In the rows, 128 means zero.
Y: 3 groups of rows, each row roughly a mix of its group's hidden directions:
Y (101 x 13):
[[113 108 118 162 147 131 166 148 132  77 140  88 154]
 [130 163  95 173 130 157  92 123 147 163 141  98 135]
 [ 90 154 144 159 151 118 151 172 136 103 142 107 165]
 [176 145 126 147 130 145 106 114 168 177 119 146 156]
 [102  75 137 110 121 111 152 140 136 116 159  77 149]
 [132 106  95 156 134 145 133 143  94  99 125  67 148]
 [143 159 143 110 112 135  87  92 134 171 102 165 115]
 [140 132 135 109 137  92 120 167 153 162 123 133 190]
 [ 68 105 168 125 139 120 145 125 128  86 149 106 143]
 [164  70 125 103 101 149 114 132 100 144 102 109 107]
 [103 122 103 129 141  98 145 135 171 134 185 104 156]
 [109 157 117 183 166 138 132 152 143 118 164 117 159]
 [113 138 122 117 126 144  91  68 102 122 119 155  84]
 [ 80 110 142 148 160 128 146 131 167  79 146 144 126]
 [151 109 128 159 109 158 154 120 130 139 161  65 137]
 [132  94 143  78 104 126 108 122  89 130  90 142  95]
 [148  92 117 152 106 168 139 115 172 142 145 102  93]
 [134  55 120  97 117 126 143 143 111 100 113 118 100]
 [190 149 127 151 130 145 150 155 131 157 134 168 112]
 [165  87 156 114 146 118 133 137 139 125 103 147 187]
 [ 91 176 121 123 139  95 139 133 104 135 187 128 128]
 [151 158  95 158 157 136  94 142 149 167 147 161 137]
 [128 194 116 138 151  96 131 153 139 139 131 162 160]
 [151 103 137 114 110 122 180 127 158 142 176 138  95]
 [ 89 167 115 101 130  99 113 128  76 109 117 146 104]
 [ 90 108 115 158 132 150 143 122 116  77 140  80 113]
 [152 163 107 165 138 159 132 104 118 131 153 160  83]
 [160 127  99 153 152 138 100 176 131 172 148 129 151]
 [109 122 157 114  94 146 133  65 145 116 113 123  89]
 [140  98 155  92 103 110 127 146  99 150 116  87 169]
 [129  74 117 143 118 157 156 105 139  98 148  93  97]
 [156 172 160 128 136 126 109 137 114 152  91 171 158]
 [ 73 109 151 108 107 131 129 121 111 124 164 101  83]
 [ 92 112 144 106 128 112 152  98  95  66 117 122 121]
 [154  92 100 118 123 117 156 163  84 128 160  95 126]
 [103 116 127  96 108  91 129 137 137 137 125  72 174]
 [157  74 141  94 121 127 112 132  84 126  90 119 147]
 [152 109 139 158 110 179 110  93 154 142 106  93 135]
 [ 77 146 116 132 112 119 130 115 132  89  96  75 136]
 [119 102  99 133 109 138 155 154 111 119 162  89  77]
 [139  95 139  85  93 134 112 104 137 143  93 146  84]
 [175 116 116  93  97 129 117 123 122 168 107 153  89]
 [119  72 151 141 140 136 163 170 137  96 142 105 140]
 [111 120 183 113 134 105 142 142 121 127 137 109 192]
 [ 78 114 149 148 160 124 134 146 140  84 133 109 169]
 [137 121 189  91 126 111 132  94 133 136 116 167 153]
 [149 155 149 114 135 115 103 116 155 183 138 173 152]
 [102 110 136 104 111 141 114  71 107 107 123 134  77]
 [ 87 124 173 139 163 121 145 116 148  98 164 151 150]
 [131 139 138 127 130 100 161 184 104 124 131  96 176]
 [113 110 151  74 107 116 105 124 104 140 109 158  84]
 [186 155 106 162 138 135 140 121 147 154 137 127 172]
 [108 103 115 135 117 120 167 143 138 112 165  64 140]
 [109  85 191  98 136 117 124 118 136 120 120 138 165]
 [147 108 134 114  99 151 100 123 168 172 106 144  89]
 [175  87 117 141 143 128 160 153 124 115 131 105 177]
 [172 114 140 113 123 139  83 115 126 180 106 136 161]
 [185 127  79 143 122 148 101 145 124 162 103 124 125]
 [121 102 144 100 127 120 124 109  55 103 121 103 146]
 [124 127 144 144 151 113 151 149 131 138 184 104 183]
 [ 81 178 141 140 157 103 137 126 121  90 130 146 154]
 [136 137 138  90 131  98  97 166  95 155  96 155 151]
 [100 138 124 146 133 154  57 127 155 162 112 120 130]
 [164 151 106 144 131 133 108 160 166 184 132 151 131]
 [127 103 167 141  93 165 128 123 135 150 131  68 130]
 [122  93 147 134 154 122 125 141 114 111 133  96 199]
 [102 110 155 157 154 132 142 132 164 106 149 103 180]
 [118  72 129 122 115 141 148 137  97  86 116  85 111]
 [112  95 158 124 135 133 120 131  79 119 141  81 169]
 [161 171  89 164 145 130 121 134 130 158 150 115 166]
 [119 143 133 139 127 117 170 136 161 145 200 129 114]
 [112 126 119 125 105 111 176 115 148 125 179  79 123]
 [149 159 138 118 143 114  87 139 111 168 110 150 179]
 [101  98 131 103 109 111 126 126 108 124 133  60 160]
 [100 145 139 154 138 116 161 149 140 105 148  82 176]
 [129 138 158  90  92 129 105  81 129 151  94 146 103]
 [138  89  94 127 105 128 164 144 141 130 162  79 106]
 [116 165 120 155 167 130  81 135 109 128 113 137 176]
 [139 140 113 126 164 121  75 152  90 155 128 155 159]
 [119 178 133 108 144  86 119 159 118 135 107 169 156]
 [135 152 109 132 160  99 117 190 120 143 128 153 164]
 [113 139 168 116 153  93 148 122 127 125 163 141 186]
 [144  88 139  82 100 104 128 145 116 160 125  91 157]
 [127 149 129  96 129 112  80 134 130 168 108 181 113]
 [118 116 103 172 141 151 159 114 167  95 163 115 107]
 [110  94 164 130 128 153  95 138  85 135 127  84 152]
 [112 145 117 118 149  83 170 155 105  80 129 136 153]
 [109  92 155  96 112 125 144 105 154 103 114 158  81]
 [132 162 162 110 142 106 111 105 147 153 122 179 163]
 [172  99 112  90  92 122 135 124 121 172 143 122  97]
 [109 127 136 109 110 129 126 100 174 118 101 168  77]
 [157 112 105 162 114 171 114 111 113 129 108  71 137]
 [149 186 100 162 141 120 128 160 144 149 122 128 164]
 [125 187 146 156 141 149 117  99 110 112 104 167 115]
 [125 141 158 130 153 117 102 159 117 134  96 136 195]
 [118 107 132 165 140 142 169 159 126  97 161  84 143]
 [120 174 116 122 164 101 103 113  90 121 128 168 156]
 [124  82 127 117 110 148 139  73 122  97 129 114  86]
 [158 133  86 155 134 125 180 115 129 108 169 105 135]
 [147 121 131  74 108 111 104 103 105 146  91 163 107]
 [103 136 163 131 160 103 145 121 136  90 128 139 188]]

which group is each row in? (one row of each group first):
[169 113 131  77  96 111 118 126  94 163 100 131 127]  F
[158 108 144  89 120 122 104 129 135 148  81 180 118]  N
[149 131 124 108 125 135 104  97 131 149 121 191  81]  E

[115 188 117 137 157  90 146 145 126 110 135 156 160]  F
[145 106 163 116 129 129 115 131 183 177 145 157 145]  N
[135  72  93  99 107 135 113 127 136 130 112 127  75]  E
[ 85 191  97 143 134 115 125 132 122 123 156 133  96]  N
[107  82 120 104 111 127 132 157  94 128 155  96  86]  N
[141 128 101 139 130 153 110  64 150 132 141 156  88]  F
[155 117 126  90 125  99 116 178  92 156 104 136 152]  F
[137 154 137 136 102 150 113  96 183 168 121 144  99]  F
[119 129 160 143 138 123 185 125 157 115 186 137 129]  E
